Each named move below is a turn or a mirror, shown by a few rows before and after it. Which moves, in which order, take the first row of each later pair to the second? The first pair is answered.
sageb (before |-> after):
[  2   8  -1 -17  -7 -10  13  -3  -9] |-> [  1  11   7 -16  -8  -5  11   5 -11]
[-17 -37 -11   8   0  14 -11  -4  -8] |-> [-17 -34  -5   8  -1  20 -13   6 -10]
[ -6  19   4  -7 -16  -7   1  -8  -9] |-> [ -7  20   6  -8 -15  -4   0  -6 -10]
[  5  -6 -11  -9  -8   0   3 -21   2] |-> [ 1  3 15 -7 -7 16 -4 12 -2]
tek (before |-> after):
[  9 -34 -14   2  18   4  -5   1   7] |-> [ 13 -30 -10   1  23   5  -3   5  10]
[  2  -1 -16   0   6  -6   3 -18  -3] |-> [ -2 -10 -18   1   3  -2  -4 -17  -6]
[  9  12  -2  -3   7 -17  23 -11  12] |-> [  3   3 -12  -5  -4 -19  18 -23   5]
[11 14 11  0 22 -2 12 15 16] |-> [ 10  20   0  -3  14 -13  17  -4  17]
Pamo (before |-> after):
[ -4  14   1 -11 -11  -3  -5   2   0] |-> [ 1 15  5 -9 -1 -3 -3 10  4]
[ -7 -21  -4   7   1   6  -2   0  -5] |-> [ -8 -19   0   7  -3   9  -4   5  -7]
[  2 -23  -2   1  14  14  -6  26  -7] |-> [  4 -30 -14   1  19   8  -4  15  -2]
pozer (before |-> after):
[ 4 -6  2  2 13  4 -4  7  0] |-> [  0 -12  -1   2   5   5  -7   3  -3]
[  1   6  12  -2 -11   5 -14  -4  -3] |-> [ 4 12 16 -1 -4  4 -9 -1  1]
[  6  -3  -1 -17  -6  -6  -6  -3   6] |-> [  9   0   0 -17  -2  -6  -4  -2  10]
Volav (before |-> after):
[ -5 -15 -13  10  12   4  -4  -3   6] |-> [-13   2   4   5  -5  14 -10  12  -3]
[ -1   1   5  -9   3  -7   6 -13  -6] |-> [ -3   5   7 -10  -1  -5   5 -11  -8]
[ 7 12  3  3  9 -5 11 -2  2] |-> [ -5  -6  -9   0  -6  -3   1 -13  -7]
Now pairs of rows:
Between the rows of a pair lie two moves.
[-10  24  11  -3 -14  -1  -6   0   4] |-> [ -1   1 -13  -1   3 -12  -2 -23  13]  Volav then tek
[ 5 27 15  1  5 10  6 17  3] |-> [-16  -3 -12  -3 -27   6  -9 -14 -12]  pozer then sageb
[ -6 -14 -14   6  -2  -4  -1 -14 -11] |-> [ 9  0  1 10 23  1  6  9  2]  tek then pozer
[ -8 -15  -2   3  -2  -4  -3 -10 -12] |-> [  6   4   4   4  13 -12  10  -8   0]  pozer then tek
[  2 -19 -17   3  19  -3  -4   1   3] |-> [ -8 -23 -12   1   6   4 -12   7  -6]  Pamo then tek
[13 -1 -9 -5 22 -7  4 -3  9] |-> [  0   3  12  -7   3  10 -10  20  -5]  Pamo then sageb
[ -6   7  30  -2 -19   6  -7  17  -8] |-> [ -1 -34 -12   2  -4  -9  -6 -19   2]  Volav then pozer
[ -8  -7 -20   8  11 -11   9   1   3] |-> [-12   7   1   7   3   1   4  25  -3]  Volav then Pamo
[  7  -2 -11   5   1   9 -15   5   1] |-> [  9  10  -4   4   3   9 -10  11   4]  Volav then tek
[ -4   0   4  -2 -13   7 -14  14  -8] |-> [  7   1 -16  -1  -2 -13   1 -14   5]  pozer then sageb
[ -2   1 -17  -5 -16 -16  -1 -20  -6] |-> [11 25 10 -2  5 -7  8 15  5]  pozer then sageb
[-10  -2  -4 -12 -11  -8   6 -13  -3] |-> [ 2  9 11 -9 10 -7 15  4  7]  tek then pozer
[ -5 -12   5   2  -3  11 -10   8 -11] |-> [ 0 12 14  0 -1  7  0 11 -7]  sageb then Volav
[10 13 -3 -1 11 -1  5  5 16] |-> [ 6 18  5 -2  5  3  2 11 12]  tek then sageb
[ 8 20 13 -2  4 -4  7 11  4] |-> [  1 -22 -14   1   0  -4  -4 -11  -1]  Volav then tek
[ -2   5 -20  -8  -7 -30  11 -50  -5] |-> [-22  10  32  -8 -23  14 -18  23 -29]  sageb then pozer
[-11   0  20  -5 -10   6  -5  13 -14] |-> [  7 -11  -7  -2  16 -14  12 -18   4]  Pamo then sageb
[ 7 -1 -6  0 13 -5  4 -8 10] |-> [ -5  -1  -8  -2  -9  -2  -5 -15  -2]  tek then Pamo
[  3 -12  -9   3   6  -3   3  -3   2] |-> [ -4 -15  -4   2  -5   4  -4   1  -5]  Pamo then tek
[ 1 13  0 -9 -1 -2 11  0  6] |-> [-2  6  7 -8 -4  9  1 12  0]  Volav then sageb
[-14   0  14  -2  -3  -2 -10  27  -9] |-> [-19  -2  10  -4 -13  -3 -11  18 -15]  tek then pozer
[  4  20  12  -6  -5  -7  10 -25   8] |-> [ -4  18  31  -5 -10  11  -2   1  -1]  Volav then sageb
[  4  20  19  -9 -10   0 -15  21   4] |-> [ -1  -7 -17  -9 -19 -16 -15 -21   3]  sageb then tek
[ 9  9 19  3 21  4  7 15 10] |-> [  8   8  -5  -1  10 -15  16 -23  13]  tek then Pamo
[-18  11  23  -7 -35 -11   2  12 -15] |-> [-23 -11   2  -7 -40 -15  -2  -6 -17]  sageb then tek
[ -9 -10  -1  -7 -26   0   0 -19  -8] |-> [  5  22  13  -7 -12  -6  19  -8   5]  Volav then tek
[ 3 -7 13  1  9  9  1 19  5] |-> [ -8 -13  -9  -4 -14  -4   1 -14  -1]  sageb then Pamo
[ 15  41  19 -15  10  10  -2  32  -4] |-> [  9  13 -36 -20  -5 -19   3 -37  -2]  sageb then pozer
[ -2  -7 -22  -4  20  -2   6  -3   8] |-> [-20  -2 -18 -10 -13   2  -4  -4  -9]  Volav then sageb
[ -5  25  14 -12 -17  11   3   9  -4] |-> [  9  -5 -22  -6   9  -4  12 -23  13]  Volav then tek
[  2  22 -16  -7 -20 -11   9 -28   6] |-> [ -2  25 -14  -9 -25 -10   5 -27   3]  pozer then Volav
[ -2  -1 -13  -2  12 -12  -1  -6  10] |-> [-13  -8 -11  -3  -6  -4 -12  -3  -1]  Pamo then tek
[ 4 -2 11 -1  4  7  1 12  0] |-> [ 7 -4  6 -1 12  3  2  9  3]  pozer then Volav
[ -2 -27   6   6  -3  12  -8  -2  -6] |-> [ 14 -13   8   9  20   4   7   1   9]  Volav then Pamo
[  1   0  -9  -3 -13  -5   6 -18   3] |-> [13 10  4  0  8 -4 13 -1 14]  tek then pozer
[-10  10  16  -2  -8  14  12  12  -6] |-> [ 3 12  9  0 13  6 22  7  7]  tek then Pamo
[ -5 -19  18   0  -3  21 -13  20  -8] |-> [ 16 -24  -8   3  25  -1   7  -8  14]  Volav then sageb
[  3 -40 -10   3   1  -1 -22   1   2] |-> [ 20 -24  -1   6  26  -7  -7   8  17]  Volav then Volav
[ -4 -13  -5   0  -6  17 -15   9 -16] |-> [ 5 18 10 -1  2 14 -1 20 -8]  sageb then Volav
[  2  16   0   1   2 -14  13   2   8] |-> [ -4  -7 -15   1  -6 -13   4 -10   3]  sageb then Volav
[ -6  18   6   1 -18 -12   1  -9  -7] |-> [  9  22  12   6   8 -11   9   5   4]  Pamo then Pamo
[-15  -2   8   6 -12  11  -4   1 -12] |-> [  0 -14 -10  10  13   0   8 -12   4]  pozer then Volav
[ 0  6 10 -9  7 -7  8 14  5] |-> [-8 -4 12 -8 -4  1 -2 17 -5]  pozer then Pamo
[ -8  -4  13  -5  -4  13  -7  15 -10] |-> [ -9 -22  -3  -4  -3   8  -8   0  -9]  Volav then Volav
[-13 -22 -13  -5 -16   0 -15 -15 -10] |-> [ 10 -17 -18   0  20 -12   3 -17  13]  Volav then Volav
[ -5 -11  -2  -5 -21  -6  -6 -13  -9] |-> [ 2  9 23 -4 -6  2 -1 16 -3]  Pamo then pozer
[  2   0 -28   2  -3 -18  20 -38   8] |-> [ 15 -29 -20  12  32   0  12  -7  15]  sageb then Volav
[ 4 26 22  2 12 12  6 25  2] |-> [-16  -1  14   1 -12  23 -16  20 -18]  pozer then tek
[ -9  30  10 -13 -26 -10   4 -22  -5] |-> [-14  26  15 -13 -31  -2  -4 -12 -11]  sageb then tek
[  8 -20 -23   5  19 -10  -1 -17   8] |-> [ 7 -7 12  6 24 12 -9 29  5]  pozer then sageb
[ -2  11 -14  -5 -15 -14   5 -28   3] |-> [-10  16  16  -4 -23  10 -10  13 -10]  sageb then pozer
[  9  -2 -13   7   7 -18  10  -5   7] |-> [  2 -22 -13   8   4  -7  -2   2   0]  sageb then Volav
[-1  2 17  0  4  0 -6 23  2] |-> [ -5 -26  -6   2  -2  -7 -12  -1  -1]  Pamo then pozer
[ 7 15  7 -8 -2 -6  0 14 -2] |-> [ -2   2   3  -8 -13  -2  -9  11 -12]  pozer then tek
[ -3  -5 -12   9 -10  -1  -4 -17  -1] |-> [ -5  14   6   6 -18   6  -4   0  -4]  Volav then pozer
[-21 -14   2  -4  -7  14 -10  -8  -9] |-> [ -9 -12  12   1  16  18  -6  11   2]  tek then Pamo
[ -9  19  15 -10  -3  -2   6  26   1] |-> [-18   6  11 -11 -14   3  -5  24  -9]  pozer then tek
[ -2 -12   7   1   6  16  -8  22  -4] |-> [10 13  9  1 19  2  8 15 10]  tek then tek
[  9  -6 -16   3  -1   0  -7 -18   0] |-> [  8   4 -13   0  -8  -2  -6 -21  -1]  pozer then Pamo
[ -2  28   9  -7 -13  -4   5   1  -4] |-> [ -9   9  -4  -7 -24  -4  -4 -13 -10]  Volav then Volav
[-10 -18 -23   1 -27  -4  -6 -26 -13] |-> [ -7 -31   0  10  -9  20 -19  20 -15]  tek then tek
[ 2 17 15  2  8  3  9 14  4] |-> [ -5   9  -8  -3 -12  -9   9 -19  -2]  sageb then Pamo
[ -8   6  18  -3  -2  35  -3  35 -18] |-> [  0 -41 -30   3  16  19  -2  -7  -9]  Volav then pozer
[ 10   3 -11  -1  25   0   3   0  10] |-> [ -9  -1   3  -4  -4  17 -14  16 -11]  Volav then Pamo
[ 5 -6 -9  1 15 -3  8  8 12] |-> [ -5  -6 -19  -4  -4  -7   5 -10   4]  tek then Pamo
[ -1  -6 -10  -2  -3  -6  -3 -15  -4] |-> [ -7  -9   2  -2  -7   6 -10   2  -9]  tek then Pamo
[  9  -2  -9   3 -11  -4  11 -16   0] |-> [16  6  0  6  4 -2 16 -2  6]  tek then pozer
[ -1 -11  14   0   8  15  -8  28  -4] |-> [ -1 -32 -19  -1   6  -2  -3 -12   0]  sageb then tek
[-5 -7 12  1  3 13  0  3 -6] |-> [-6  4 14 -2 -4  9  5 -2 -7]  sageb then Volav
[  9 -25 -10  -6  19 -12   3  -5  10] |-> [-10 -17  16 -10  -6   7 -15  22  -9]  Pamo then sageb
[ -6  -2  10 -11 -10   2 -18   6 -15] |-> [10  0 14 -7 17 -1 -9 16  1]  tek then Pamo
[ -3 -18 -11   1   6   1  -4 -12   1] |-> [ -2 -10 -13   0   2  -3   0 -18   2]  pozer then Pamo
[ 13   6 -10   3  22 -13  10  -5  12] |-> [ 4 12 14  2 14  6 -2 24  2]  tek then sageb
[ 0 10 15  8 -4  1 -4 17 -6] |-> [ -5  15   4   5 -18  -9  -1  -3  -9]  sageb then Volav
[ -9  -4  -7  -3 -10  -9   0 -12  -9] |-> [ -9   1  -3  -4 -14  -7   1 -11 -10]  Pamo then sageb
[  4 -22 -29   7  -5   8 -11 -16  -4] |-> [  3  10 -27   3 -16  -5   2 -28   0]  Volav then sageb
[-29 -43 -36   2 -21   0 -19 -18  -9] |-> [-36 -30 -30   0 -34   0 -19 -19 -13]  Pamo then sageb
[ 18  13   2 -11  30  -5  -5   3  15] |-> [ -1  -6 -19 -16  -3  -9 -16 -26  -1]  tek then pozer
[ -1   8  18   9 -11  14  -9  40  -5] |-> [ -2 -15 -31   6 -22 -14  -3 -23  -3]  pozer then sageb
[  9 -37 -16   7  13  -5  -8  -2   5] |-> [ -1 -38 -17   4  -5  -3 -14  -7  -3]  tek then Pamo
[-12  22  17 -15 -17   5   5  20 -16] |-> [  9  -8 -21  -8  17 -18  23 -18   7]  Volav then tek
[ -3 -18 -23   0  -2  -5  -6  -5  -6] |-> [ -8  11   5  -2 -12   5  -6  20 -11]  Volav then pozer
[-1 18 15  0  5  1 17 11 -2] |-> [-14  -9  -7  -1 -13  -2   4 -12 -14]  Volav then Pamo
[14  3 19 -8  9  3  1  6  7] |-> [  4  -1  18 -11 -10   9  -9   6  -4]  Volav then Volav
[ 2 -3  7 -2 12 16 -3 16  1] |-> [ 4 -5  7  0 17 14 -2 13  4]  pozer then Volav
[ -3 -12 -17  -1  -3  -6   2 -11   3] |-> [ -7 -16  -1  -2  -3  10  -7  16  -2]  tek then sageb
[13  2 10  3 20 -3  9  7 11] |-> [ -5  -6  -9  -3 -15  -7   0 -22  -3]  Pamo then Pamo
[ 2 21 13  1  4  4  5 11  1] |-> [  0 -18 -16   3   7   1  -1 -13   1]  Volav then tek
[ -8  -1 -17  -6 -15  -6   2  -9  -5] |-> [-8  9  5 -3 -9  5 -3 19 -7]  sageb then tek
[ 8  3  4  8 10  6 -1 15 -2] |-> [  5 -12 -15   8   4   1  -2  -4  -3]  Pamo then pozer
[ -4  11   2  -2 -12   0   5   0  -5] |-> [ -2  -2 -10   0  -7  -6   6 -11  -1]  Volav then pozer
[-21  -1   1 -17 -16  15   0   6  -5] |-> [-20 -12  -5 -16 -14  15  -2   4  -5]  sageb then tek
[ -4  -6 -22   6   6   1  14 -21   7] |-> [  5   0 -12  10  21   4  19  -8  14]  tek then pozer
[-19  14   1  -3 -27  17  -4 -18  -5] |-> [10 23  6  5 22 11 15 -1 21]  tek then Volav
[  0 -24   1  16  11   2   0  13   0] |-> [ -3 -25   0  16   6   3  -4  12  -4]  Pamo then sageb
[ 8 12 28  3 -2 13  3 17 -5] |-> [ -6 -12  12   1 -23  15 -11   2 -18]  Volav then Volav
[ 6  3 -9  5  6 -8 11  6 15] |-> [-3  5  5  2 -6  4  2 21  6]  Pamo then sageb
[ -8 -25 -30  -2 -17  -3  -5 -31  -8] |-> [21 -7  5  9 39  9  8 21 15]  sageb then Volav
[ 21   6 -13   1  18   2  11   4  10] |-> [  1 -10  -3   0  -6  22 -10  18 -11]  pozer then sageb
[ 14  30   4  -4  11 -14  19  -2  10] |-> [-15 -17  -9  -6 -26   2 -16  -8 -19]  pozer then tek
[ 7 -9  4  7 27 -2  5 10  9] |-> [-12 -21   6   3  -1   9 -13  14  -9]  Volav then Pamo
[-6 15 18  0 -9  4 -1 15 -7] |-> [-13 -17  -4   1 -15   3 -11  -2 -14]  Pamo then pozer
[ 3 -6 16  0  9 -1 -3 14  2] |-> [ -3 -11  15  -2  -1   3  -9  12  -4]  Volav then Volav
[ 4 22 14  0  3 13  4 15 -1] |-> [  7  -4 -21   2   5  -4   7 -24   4]  tek then Volav
[-14  14   3   2 -34   7  -2  -6  -8] |-> [  4  28  -1   3 -11  -9  16 -18  10]  pozer then sageb
[ 1 10 10  0 10  8 -5 16  2] |-> [ -1  -2   6  -1   9  11 -10  16  -1]  pozer then Pamo
[-13  33  16   3  -4   3  -7  10   6] |-> [-24  -5 -11   3 -18   3 -20 -14  -5]  Pamo then pozer
[-2  9 11  0 -3  2 -7  8 -2] |-> [-2 12  5 -2 -9 -5 -3 -5 -1]  sageb then Volav
[  4   7  -4  -8 -23   2  -6  -4  -7] |-> [  3   2   3  -6 -18  11 -11   9 -10]  tek then tek
[ 13  -5  -5  -1  24 -12  12  -1  18] |-> [  0 -19 -20  -3   3 -16   3 -22   7]  tek then pozer
[-18  15   1   3 -23  -5 -10 -10 -13] |-> [ -2  29  -1   5  -2 -16   5 -14   3]  pozer then sageb
[ -3 -24   4   2  13  13 -10  13  -3] |-> [  1 -24 -14   2  12  -3  -2 -16   2]  Volav then sageb
[  4 -16 -10   3  14  -5  16  -9   2] |-> [-6 16 16 -3 -8  5 13 10 -8]  Pamo then Volav
[  9   7 -28  -5   7 -28  19 -39  13] |-> [-23  30   9 -13 -44  -1  -6  -8 -19]  Volav then sageb
[-13   6   1  -7 -19 -22  -4  -5  -7] |-> [-16  -5   8  -5 -17 -10 -12  11 -10]  tek then tek
[-23 -17   6   5 -17  14 -24   7 -23] |-> [ 15   3 -12  10  32 -18  15 -18  15]  Volav then sageb
[ -1 -14 -15  -1   5  -6   3 -14   4] |-> [ -6  -6 -12  -5  -6  -9   2 -17   1]  pozer then Pamo
[ 19 -12  -6   7  36  -4   1   6   8] |-> [-12 -15 -15  -4 -21  -1 -18 -17 -19]  Pamo then Pamo
[ -9  12   5   1 -13 -10   6 -22  -2] |-> [-1 22 22  3  3 -5  8  2  3]  Pamo then Pamo
[ -7  -6  23   3   3  23 -12  35   6] |-> [-17 -29   5   3  -9  22 -22  17   0]  Volav then Volav
[  0 -27  -7   5  17   0   6   1  -1] |-> [  5 -15   5   5  24   1   9  14   2]  sageb then tek
[ 21   8  -1   5  19 -15  16  -7  15] |-> [ -3 -31 -12   4 -12   2 -12 -10  -8]  pozer then tek
[  8 -13  -8   5  15   0  -2  10   9] |-> [  3 -12 -20   1   1  -7  -1  -7   5]  tek then Pamo
[ 7  6  3  1 18  1 -2  9  4] |-> [ 7 11 -5 -2 11 -8  2 -9  5]  tek then tek
[ 10  19  -6  -2   9  -9  14 -14   5] |-> [  2 -12 -21  -2   6  -3   2 -21  -2]  sageb then Volav
[ 13 -14   2  12   7   5  -5   5   3] |-> [  4  -2  11   8 -12   9  -9   9  -6]  Pamo then Volav
[ 7 14  3 -3  1 -3 10 -2  1] |-> [ 8  7 -5 -2  4 -6 11 -9  4]  Volav then pozer
[-26 -15  -3   8 -15   2 -15 -14  -8] |-> [  3  13   7  12  26 -12  11  -5  19]  Volav then Pamo
[ 5  4 16  7 17  6 11 16  2] |-> [ -6  -5 -10   3  -9  -8  10 -23  -4]  sageb then Pamo
[-18 -10   4  -4 -16  21 -15  12 -21] |-> [ -9 -14   8  -1   3  26 -13  26 -13]  Pamo then pozer
[ 3 -2  9 -5  9 12 -2 15 -8] |-> [  0 -13 -13  -5   1   2  -2 -12  -9]  pozer then sageb
[-12 -30 -20   7  -4   4  -6   1 -16] |-> [ -8 -33 -20   9   7   4  -3   4 -11]  tek then sageb
